In the data rows, the value 128 means zero.
Here are some points, each followed by its number:
[102 134 114 133 166 161  67 163  86 157  70 149  68 184 140 126] 0
[113 101 113 151 109 177  80 196 218 140 104  42 127 133  94 157] 1
[128 134 159 147 134 120  89  49 183  18 132 223 167 142  34 126] 2
[144 127 182 136 126 139 125  78 146   0 144 212 137 133  57 115] 3
[119 122 114 103 133 135 135 210 160 140 116  23 121 179  43 155] 4
[150 138 169 137 141 106  63  94 176 138 144  45 148  92 203 114] 5
[127 134 149 121 135 114 133 138 117   0 172 181 124 148 133 146] 6
[ 95 143 164 121 144 157  83 169  37  85  56 253 119 169 115  92] 7
[134 114 127 122 162  73 108 132 196   9 164 162 135 146 116 165] 8
[146 134 162 145 136  97  85  75 158  12 162 226 160 113  97 126] 9
[116 187 126 116 103 114 174 164  98  83 207 190  92  80 147 117] 10
[128 174 122 115 124 115 177 128  82 214 148 141 101  85 136  92] 11
[153 120 103 138 131 142 145 120 107 221 165  90 111  91 153  94] 12
[136 130 131  92 140 126 135 204 118 115 132  27 111 190  55 149] 13
[143  92 128 149 153 172 100 146 117 174  54  53 132 152  70 140] 14
[141 105 106 166  59 119 184 126 139 102 149 116 180 157  83 117] 15
[121 126 108 107 120 111 131 114 216 170 121  16 126 149 159 169] 16
[ 70  97  86 143 145 119  85 200 107 156  80 206 108 147 139 186] 17
[141 153 131 134 126 127 137 116 114 166 185  91 103  67 230  93] 18
[178 113 153 140 128 133 157 102  94  50 204 166 117  69 145 123] 19
[161 139 118 151 116  93 119 106 139 191 159  84 130  80 229 106] 20
Which three points above are nearest to each new point? Their numbers follow each, nearest first.
[124  72  89 153 131 167  94 172 197 166 109  67 129 136  93 156] --> 1 14 4
[128 152 161 142 144  89  86  61 158   9 152 210 162 131  94 131] --> 9 2 3
[132 125 203 125 131 167 137 113  91  47  76 155 136 154  64  98] --> 3 6 7
[132 125  65 115 149 160 136   0  96 161 127 159 129 154 176 141] --> 12 11 20
[135 107 122 132 126 120 150 160 138   0 200 125 106 131 174 165] --> 6 8 19
[115 125 106 139 130 163 141 215  64 180  98 232  81  95  91 115] --> 17 0 11
[ 88 127 130 122 159 139 134 121 101 140  11 246 139 172  92  89] --> 7 0 17
[104 156 149  97 129 117 161 142  80 188  35  80 149 167 105 121] --> 14 11 0
[140 137 137 130 165 142 118 138  40 183  37  73 147 155  71 124] --> 14 0 13
